In the rows, zero is written as 128.
Turns, then the turns between two rows, first turn first; the first pair answered:
turn Z:
[144 161  86 130 121 129 119 151 166 133 121  85 143 126  83 138 109 106
 138] -> [156 154 119 139 132 135  99 119 168 120 113 126 111 145  86 169 105 105
 107]
[166 143 110 162 197 107 140 145 159 109  82 129 162 174 108  86 107 118
 122] -> [154 136 162 162 159 118  97  98 126 108  86 181 112 180 111  85 126  99
  99]
[170 144 109 141 180 116 110 166 152 127  86 112 104 108 120 108 110 120
 142] -> [168 139 143 145 164 125  85 132 135 123  90 149  69 114 122 113 124 111
 125]
[119 120 177  94  97 136 152 129 111 125 115 113 113 169 126 172 138 155
 107] -> [102 125 168  87  75 139 156 134  98 140 124 101 122 157 130 149 146 149
 128]
turn J:
[154 143 157 140 170 134 108  94  69 116 105 148  63 159 148 107 154 111
  94] -> [173 154 126 148 205 119 117 128  88 112  86 127  72 146 144 105 137 119
 103]
[130 110 103 142 137 101 115 163 151 111 128  86  73  82 120 109 149 130
 128] -> [116 106 108 134 120 108 110 160 154 114 143  85  69  76 123 130 139 136
 131]
[120 123 160 142 120 106 121 125  78 162 112 153 147 159 135 110 158 120
  98] -> [138 131 138 153 151  91 128 150  97 155  91 143 157 156 132 101 150 125
 100]
turn G:
[117 141  84 126 131 104 138 166 138 137 103  98 149  81 125 113 107 125
 161] -> [141 136 133 138 127 173 131  93 136 102 131 104 146 172 114  79 159 120
 140]
[127 116 116 124 157 124 172 142 149 105 131 111 184 153 131 159 110 149
 137] -> [109 131  99 129 108 137 133 135 137 110 139  95 142  95 112  91 119 113
 186]
[127 139 138 138 112 142 125  98 103 143 126 139 143 141 128  93 161 122
 128] -> [128 134 125 132 136 104 145 135 109 156 110 144 167 134 141 139 134 142
 111]
Then:
Each pair is 2 to 3 turns apart.
[157 130 129 145 170  80 104 143 127 124  78 159 100 110 137 147 109 125
  96] -> [145 120 172 140 135 108 101  96 100 128 100 175 108 156 142 127 148 123
  84]
Z G
[114 141 153 156 139 112 104 113 109 109 101 157 111 150 131 140 127  99
  97] -> [124 145 125 159 160  99 116 140 130 107  89 140 119 130 128 147 106 106
 107]
J J
[117 132 119 116 126 138 164 140 131 127 150  88 182 164 120 113 138 140
 151] -> [145 128 160 149 146 137 124 103 114 117 123 140 133 188 119 105 163 124
 109]
Z Z J
[166 135 115 160 172  93 127 147 139 123  88 144 115 126 127 134 118 135
 107] -> [175 131 130 163 174 115 127 122 141 112  97 145 116 150 123 131 135 135
 100]
G G
[166 131 146 127 153 144 133 116 125  99 111 150 116 189 121 134 111 141
 118] -> [157 141 134 135 128 140 120 120  95 119 100 141 115 168 114  74 139 124
 143]
Z J
[173 140  74 167 193  76 145 171 105 157  66 129 167 132 130  79 153 130
  97] -> [149 139  72 163 153  85 134 163  79 176  79 128 163 114 131  49 170 119
 115]
Z Z Z
[ 99 102 146 107  95 139 135 113 145 143 174 141 159 143 124 172 105 145
 114] -> [101 106 149 114  85 154 126  98 140 137 182 138 151 148 118 148 118 134
 118]
G G
[125 107 148 114 132 140 143 111 147 133 137 161 134 141 152 164 109 130
  78] -> [ 95 116 122 103  96 142 155 128 121 153 157 124 172 123 149 111 132 125
 120]
Z Z J
[120 108 132 115 139 106 155 147 110 145 116 132 152 127 149 174 122 144
 105] -> [102 118 143 119  92 121 109 121  89 144 129 141 107  91 138 131 142 114
 124]
Z G
[100 149 125 128 103 189  81 129 147 130 136 118  55 114 110 137 118  99
 181] -> [109 148  87 117 148 155 132 188 170 136 120  85 113 116 123 177  88 135
 178]
Z G G
[139 131 126 140 107 111 114 129 109 157  98 130 146 162 134  84 202 155
  81] -> [153 132 119 148 136 106 127 136 128 149  90 124 154 176 136 105 185 169
  68]
Z Z
[172 140 114 139 174 128 135 130 150 111 109 107 156 169 125 142 139 152
 111] -> [158 143  83 139 165  98 131 168 148 126 100 103 150 111 125 145 116 144
 134]
G G G
[108 129 101 119 112 131 139 149 151 126 150 101 114  89 129 145  96 129
 151] -> [107 119 146 113 103 156 144 108 137 120 171 126 126 149 137 164 117 140
 120]
J G
[118 147 154 138 101 152 121 104  84 152 116 153 112 131 115  89 149 113
 124] -> [142 163 100 149 139 141 131 143 130 135  97 115 113  96 101  90 111 116
 149]
Z Z G
[113 122 138 103 116 122 126 143 110 180 161 125 161 157 132 104 137 126
 126] -> [125 136 107 113 127 113 113 157 125 173 142 113 142 122 117  80 127 113
 145]
J Z G
[106 128 106  87 131 134 114 137 146 167 138 123 129 101 110 185  88 144
 123] -> [104 124 148  98 107 146  94  97 119 166 140 157 109 126 108 171 115 134
  99]
Z J
[169 108 162 114 173 168 122 111 122  94  96 149 156 181 133 134 127 105
  98] -> [150 116 125 113 158 116  94 161 119 121  73 162 115  84 138 148  85  89
 121]
G Z
[ 81  97 143 123  77 152 120  93  91 134 166 161 144 163 172 163 145 113
  77] -> [ 69 108  83 111  99 103 140 169 109 158 145 131 171 100 176 189 102 123
 107]
G Z
[ 96 114 157 107 109 119 142 123  88 145 139 143 151 140 143 155 120 136
 109] -> [126 120 144 119 153 111 144 137 125 125 121 146 133 138 135 181  94 139
  98]
G Z Z
[122 115 172 142 145 100 112 128  98 141  96 205 104 144 152 180 119 131
  77] -> [130 124 159 161 139 111 133 130  68 154  89 172 161 183 149  95 178 134
 100]
Z G J
[ 93 121  78  75  71 180 151 125 158 115 185  70 156 102 120 120 132 140
 167] -> [ 91 121  69  68  84 157 165 151 159 123 171  74 172  94 129 144 114 153
 159]
G G
[145 127 148 175 154  80 111 107  94 138 100 181 115 125 154 153 149 134
  94] -> [126 138  97 162 132  70 133 148  92 160 110 128 159  80 147 103 152 132
 152]
J Z Z
[180  97 111 132 141 140 161 157 185 111 108  80 139 157 119 138 109 153
 135] -> [174  93 161 142 109 171 116 100 161 103 124 118  92 176 114 120 137 131
 122]
G G Z
[162 143 120 173 154 146 129 130 156 110 103 164  91 131 118 141  84 139
 110] -> [147 151 126 178 114 150 108 116 115 122 103 167  77 110 113  87 118 117
 132]
Z J
[116 117 140 114 124 153 162 120 128 114 150 115  92 191 157 156 147 139
 114] -> [106 125 114 105 112 151 175 138 124 123 158  90 120 173 155 135 150 137
 141]
Z Z
[127 140 125 144 122  86 110 152 109 147 103 135  95  76 107 103 123 108
 139] -> [147 139 128 145 155  87 115 154 131 135  91 144  92  93 105 132 107 118
 118]
Z Z
[125 120 134 108 138 128 143 139 149 130 132 141 136 125 112 167 109 145
 128] -> [119 128 138 115 107 148 117 114 136 129 138 142 105 111  98 111 135 121
 148]
G J
[100 130 136 110  77 131 126 117  92 147 152 120 139 128 127  87 167 122
 154] -> [137 142 114 133 119 110 136 143 101 140 114 107 153 131 121  61 170 127
 155]
J J
[140 110 165 111  83 141 119 100 125 131 156 161 108 135 114 184 103 149
 108] -> [136 114 162 112  70 165 124  87 118 126 170 133 130 153 104 146 126 143
 125]
G Z G
[122 102 165 109 140 120 138 138 142 138 137 150 145 135 134 189 118 134
 109] -> [108 112 150 113 103 112 103 145 120 153 135 150 114  79 126 136 128 106
 146]
J G
[125 120 150 122 120 120 138 113 126 133 129 171 131 127 139 170 107 147
 103] -> [134 131 141 126 106 167 138  86 132 111 151 134 141 150 118 109 139 137
 128]
G Z G
[157 146 110 133  97  70 175 163  79 185 129 133 159 119 120 105 174 111
 183] -> [217 163  89 157 161  93 171 157 152 130 111 114 116 130  95 108 144 108
 179]
Z G Z
[113 126 159 119 117 147 124 112 118 132 143 132 135 159 141 119 147 136
 126] -> [109 123 143 116 137 112 128 149 123 143 123 144 135 128 151 160 113 143
 120]
G Z
[134 123 167 147 131 112 104 114  94 129 106 167 109 149 136 135 143 127
 102] -> [156 137 126 152 170  93 119 152 122 126  81 143 120 128 131 138 118 140
 112]
J J
[150 133 115 162 147 146 144 129 117 108 122 123 167 160 116  76 153 124
 129] -> [163 136 100 160 174 135 150 143 146 101 113 119 155 152 117 104 121 132
 120]
Z J
[134 142 103 121 145 129 152 150 150 127 136 104 151 135 127 145 114 141
 134] -> [126 130 142 114 128 140 134 119 149 122 148 136 123 143 135 172 112 135
 114]
J Z
[136 125 122 143 151 147 115 129 137 118 129 140 139 158 125 117 135 143
 115] -> [131 125 131 143 137 150 104 118 129 119 130 155 121 149 124 116 137 133
 113]
J Z
[ 90 119 159 121  64 134 101 104  97 144 165 157  98  99 144 134 136  97
 111] -> [148 135 142 172 130 115 103 122  91 137 102 155 110 134 129  67 174  96
 101]
J J
[137 136 116 127 136 117 153 153 122 126 141 105 173 154 140 103 162 143
 126] -> [136 139 119 128 125 125 145 146 120 122 145 103 168 156 137  89 169 136
 132]
G G
[ 80 108 158  97 113  89 178 179 108 173 145 145 203 130 172 190 132 165
  92] -> [118 145 129 156  93 117 118 149  82 156 112 124 148 106 126   7 209 105
 149]
G J J
[136 123 106 114 135 124 127 143 135 130 119 102 116 120 123 137 104 117
 146] -> [134 119 126 112 116 145 119 110 131 117 140 109 107 138 120 141 114 113
 138]
J Z G
[115 125 114 124 133 142 168 129 118 132 147 108 210 177 151 113 156 150
 123] -> [ 74 129  98 116  85 110 121 151 112 159 143 132 135  59 146 128 111 121
 151]
Z G J
[ 86 113 132  56  96 135 182 150 172 137 135 106 118 133  95 152 115 135
 172] -> [ 94 108 174  67  91 140 154 111 165 132 135 149  76 146  90 167 119 127
 144]
Z Z
[109 127 140 110 111 102 118 123  84 161 143 179 155 134 140 143 141 142
 116] -> [123 138 116 117 130  92 131 143  83 167 127 160 179 135 137 115 149 146
 128]
J Z
[155 130 132 123 162 185 138 117 152  94 144 119 107 163 102  94 133 133
 126] -> [157 124 123 118 186 148 160 151 158 105 130 124 127 161 116 141 108 151
 113]
G G G
[108 139 115 109 105 138 132 137 115 145 128  99 141 109 118 140 108 138
 156] -> [126 144 130 123 105 162 110 105 123 122 127 110 104 118 107 120 120 122
 155]
Z G J
[ 71 128 122 136  96 131 147 121  22 165 157 156 144  76 140 103 138 129
 129] -> [105 127 142 153 144 132 168 108  24 158 135 169 171 148 144 118 159 152
  91]
J G
[161 139 117 134 124 163  88 108 108 149 107 127  81 146  95  31 163  81
 154] -> [133 142  84 113 112 143  91 143 124 162 112 107  75  85 100  55 121  83
 182]
G J G
[127 146 120 129 147 126 119 138 149 124 108  97 162 130  99 128 131 125
 134] -> [134 140 141 135 151 128 108 121 151 120 106 122 135 137 104 152 121 122
 116]
Z J
[119 152 108 128 160 101 111 150 104 141 145 121 118  97 113  73 117 137
 143] -> [146 148 127 132 191 119 133 132 126 118 148 117 138 151 115  90 128 153
 116]
G J
[146 135 105 159 163  94 116 155 113 143  92 136 110 113 122  90 135 119
 120] -> [152 142  90 157 164 111 127 155 126 132 102 111 123 122 116  77 137 120
 137]
G Z J
[127 122 128 132 130 120 148 136 103 142 123 121 155 153 139 126 142 145
 122] -> [133 135 109 142 123 133 122 128 119 127 122 108 120 119 122  90 139 122
 148]
G Z G
[126 109 138 142 116 106 144 134 129 146 126 148 163 125 181 201 130 143
 107] -> [ 99 123 128 153  69 121 105 124 109 155 133 142 125  73 164 132 150 104
 150]
J G
[ 88 107 148  93 106 133 155 142 135 145 150 125 156 132 123 130 131 142
 120] -> [114 116 121 104 144 128 153 160 172 126 134 110 141 117 112 139 103 138
 126]
Z G Z
[ 85 125 101 111  86  75 152 160 101 188 134 105 174  92 140 120 133 147
 147] -> [134 132 128 149 111 127 144 102  99 147 131 103 171 175 120  52 194 138
 131]
G J
[112 155 145  60 173 138 137 142 135 108 134 135 130 134 154 173 109 133
 125] -> [ 86 148 160  56 125 151 122 120 106 121 154 143 129 131 157 146 135 120
 134]
J Z
[108 120 119 117 121 100 123 133  74 148 109 149 114 128 136 102 150 147
 142] -> [127 126 109 129 131 113 107 128  97 128 106 147  83 112 121  91 137 132
 149]
Z Z G
[119 133 123 127 124 127 107 123 157 110 129 125  69  91 116 142  94 118
 134] -> [140 131 154 136 144 147 114  93 153  95 132 135  87 152 120 145 119 128
 107]
G J
[ 79 117 108 101 101 123 170 157 123 140 151  92 198 134 139 131 125 152
 139] -> [ 83 114 138 111  86 138 156 124  94 142 152 111 192 158 141 110 153 145
 127]
J J
[106 148 102 112 120 129 147 142 132 117  98 113 104 116 115 111 129 153
 125] -> [116 147 102 111 135 129 153 144 140 112  98 111 113 129 119 116 125 155
 114]
G J G
[160 129 104 135 133 127 142 158 139 144  91 120 150 117 140 103 149 115
 135] -> [156 127 101 122 136 126 154 165 150 141 104 115 156 117 145 134 128 122
 133]
G G J
[149 127 144 135 132 128 107 126 144 112 107 154  89 114 121 119 133 113
 129] -> [132 132 113 114 120 128 135 151 159 119 126 111 121  93 122 125 113 122
 157]
Z Z J
[145 148 126 131 152 146 127 138 149 108 127 121  75  92  92 125 114 126
 120] -> [121 144 128 120 125 149 120 131 140 117 144 119  75  79  95 122 122 125
 135]
J Z
[143 133 135 150 143 119 105 155 127 125  90 152 106  95 145  94 137 112
 143] -> [148 135 128 151 149 127 120 158 125 123  96 134 139 116 144  74 156 117
 152]
G Z J
[110 114 159 122 123 125 147 123 115 143 150 146 171 191 147 177 126 163
 105] -> [ 96 131 119 137 102  76 120 170  84 183 116 143 157 112 146 119 127 139
 149]
Z J G
[ 84 111 125 125 104 105 127 135 108 132 132 123 135  84 117 171 107 156
 164] -> [ 85 108 156 126  88 134 109  93 103 114 147 135 115 108 110 157 127 148
 155]
Z J G
[110 124 142 116 103 117 108 120  96 146 149 127 132 104 130 117 146 116
 138] -> [114 123 141 118 113  99 114 132  91 154 140 131 142 105 137 131 140 120
 131]
G G J
[124 128 150 124 154 118 145 125  94 135 119 138 160 175 143 136 150 145
 104] -> [111 134 120 117 151  87 144 166  94 155 105 134 154 120 150 141 128 138
 117]
G G G
[112 125 100 126 122  87 149 183  92 172 106  97 178 102 136 102 136 139
 151] -> [129 116 121 124 143  92 168 174 100 165 104 107 202 153 145 132 143 158
 120]
G G
[128 118 169 110 118 133 107 102 154 109 146 171  80 136 150 208  97 118
 100] -> [123 123 170 112 104 148  95  89 149 108 156 170  70 138 138 180 112 107
 109]
G G
[144 120 126 146 156 110 133 164  98 156  98 132 152 139 124  99 141 117
 115] -> [155 129 121 146 166 117 133 159 106 149  95 127 147 142 120  90 139 118
 117]
G Z
[125 153  98 133 119 101 122 169 140 136  97 127 114  76 115 104 114 102
 156] -> [135 133 155 138 132  96 117 137 126 128  89 184 100 122 129 163 113 113
  98]
G G Z
[129 120 129 100 131 137 151 134 154 111 143 102 175 160 138 175 103 158
 116] -> [ 96 120 129  98  89 107 107 142 129 140 136 135 121  77 140 168  87 130
 133]
Z G
[140 140 135 151 157  69  97 168 100 150  68 177 105  92 136 126 128 121
 114] -> [146 138 123 150 168  67 109 181 108 153  67 165 118  93 138 123 126 126
 118]
Z Z Z
[102 110  98 106 111 123 113 130  90 155 112 105 152 121 150  75 147 114
 172] -> [154 110 101 118 181 142 141 120 140 115  98 102 166 188 149 117 132 141
 125]
Z G G
[138 136 113 140 127  95  94 132 130 121 117 140  87  87 107  97 118  96
 124] -> [152 132 136 146 130 129  96  97 134 103 128 146  89 138 105  87 141 103
 106]
G G G
[148 122 159 131 138 156 116  82 162 103 125 165  77 178 132 173 111 124
  93] -> [115 137 116 131 113 101  87 146 135 146  97 167  55  71 131 146  94 100
 134]
J G Z
[ 84 111 136 100  92 116 152 134 109 151 160 128 161 125 154 170 120 146
 130] -> [110 108 158 105 112 144 155 103 125 126 166 128 162 172 147 167 140 147
 111]
Z G G
[153 156 127 162 125  65  95 146 110 163  76 142 113  83 122  81 135  95
 161] -> [143 158 106 133 140  63 122 175 148 153  94 112 126  62 126 144  89 113
 170]
Z J
[149 143 152 116 124 143 145 102 144 118 149 142 132 198 108 147 134 143
  93] -> [149 150 116 125 139  84 119 156 153 137 106 156  87 112 104 159  87 130
 106]
J G Z
[133 106 122 132 175  88 169 142 140 151  95 120 165 135 125 132 106 150
 145] -> [126 115 141 149 136  94 104 113 126 150  91 155  88  90 113  99 118 110
 156]
Z J G
[179 125 123 142 146  94 119 148 144 140 121 134 118 140 100 113  95 132
  74] -> [166 116 134 138 132  85 114 142 128 149 121 150 117 138 109 121  98 135
  68]
Z G J
[ 95 113  89 118  63 170 115 127 128 141 176  80 124 104 128 114 119 131
 156] -> [114  94 137 121  95 178 135 100 132 126 176 110 146 183 146 169 126 160
  98]
G Z
[119 125 150 123 123 134 148 107 126 129 140 124 142 156 137 131 125 133
 114] -> [113 135 120 125 125 105 141 144 122 146 120 121 134 102 136 122 110 125
 133]
J G
[ 80 118 115 132  90 119 137 127 127 148 139 128 132 114 112 104 115  93
 147] -> [ 74 108 123 128  94 106 147 127 118 158 137 140 145 121 121 136 112 106
 128]
G G J
[174 132 132 135 156 162 121  96 145 100 139 128 123 175 121  97 147 115
 104] -> [162 129  91 115 168 116 161 162 149 130 128  98 178 146 134 119 116 136
 121]
Z Z G
[177 139 127 176 174 160 121 128 133 107  95 128  80 130 109 109 152 129
 128] -> [153 145 107 165 151 155 128 144 117 126 105  98 109 106 108  74 165 123
 160]
Z Z
[190 130 148 148 173 159 121  88 170  78 135 117 116 189 110 114 133 108
 107] -> [153 141 103 134 119 160 135 112 144 108 157  68 156 148 110  48 156  99
 171]
Z Z
[160 118 190 169 144 173  89 128 102 115  93 138 107 193 109  82 200 144
 135] -> [127 113 193 165 118 119  59 156  76 151  76 177  71 119 122 112 169 131
 132]
G Z G
[145 139 102 122 127 148 124 124 145 116 139  84 129 115 115 106 136 116
 149] -> [161 129 122 128 158 125 116 124 157 105 121 118 104 126 124 158 112 124
 114]
G G Z
[152 136 122 159 150  90 123 155 114 149  79 143 125 132 127 118 141 126
 121] -> [147 133 139 162 133 109 109 133  99 146  87 154 115 144 122 106 155 118
 116]
Z G
[179 146 102 153 179 165 105 127 198  79 122 119  70 118 110 134 101 125
 140] -> [177 149  97 152 182 162 108 132 196  87 121 119  72 108 109 137  98 122
 143]
G G
[100 139  98 106 103 138 139 133 151 111 157 108 134  73 125 116 101 132
 159] -> [108 119 150 108 131 122 158 122 128 121 146 145 172 145 153 170 116 158
  97]
J J G
[121 132 137  95  92 177 127  88 130 110 170 111 137 145 124 117 144 132
 128] -> [142 126 137  97 146 141 132 112 157  99 138 136 124 145 129 183 101 152
  98]
Z G Z
[135 112  74 146 123 106 110 134 123 121 118 137 123  84 134 180  64 131
 122] -> [160 118  98 171 110 165  86  70 116  88 130 132 100 136 112 103 121 112
 122]
G J
[ 93 128 106 105  91 129 115 125 138 139 149 145  89  83 140 160 100 112
 164] -> [ 83 122 122  99  83 141 122 112 130 140 164 147 103  97 145 167 109 120
 159]
Z J
[127 132  82 128 156 115 129 172 128 112 121  86 106 119  94 109 102 118
 159] -> [144 131 120 138 160 129 105 135 133  91 116 123  60 139  92 126  99 112
 129]
Z G
[157 114 115 139 159 110 146 136 142 126 101 137 143 137 139 142 104 163
 121] -> [152 111 135 129 139 148 144 106 142 109 133 136 140 162 137 150 113 162
 118]
J G G
[ 95 130 162 134 119 134 123 145 111 138 131 168 121  86  88 155 161 120
 118] -> [100 129 166 131 120 159 143 129 112 130 150 146 157 128  88 136 181 131
 117]
Z J G
[140 143  76 138 158 138 156 162 156 122 131 122 148 110 122 106 128 154
 149] -> [156 140 116 154 160 169 140 115 161  97 136 146 115 153 115 108 142 147
 124]
G Z
[141 111 161 114 156 106 137 143 100 167 108 136 133 135 128 138 158 112
 116] -> [141 121 144 121 150 105 137 150 100 169 105 121 132 121 122 108 165 104
 134]
Z G J
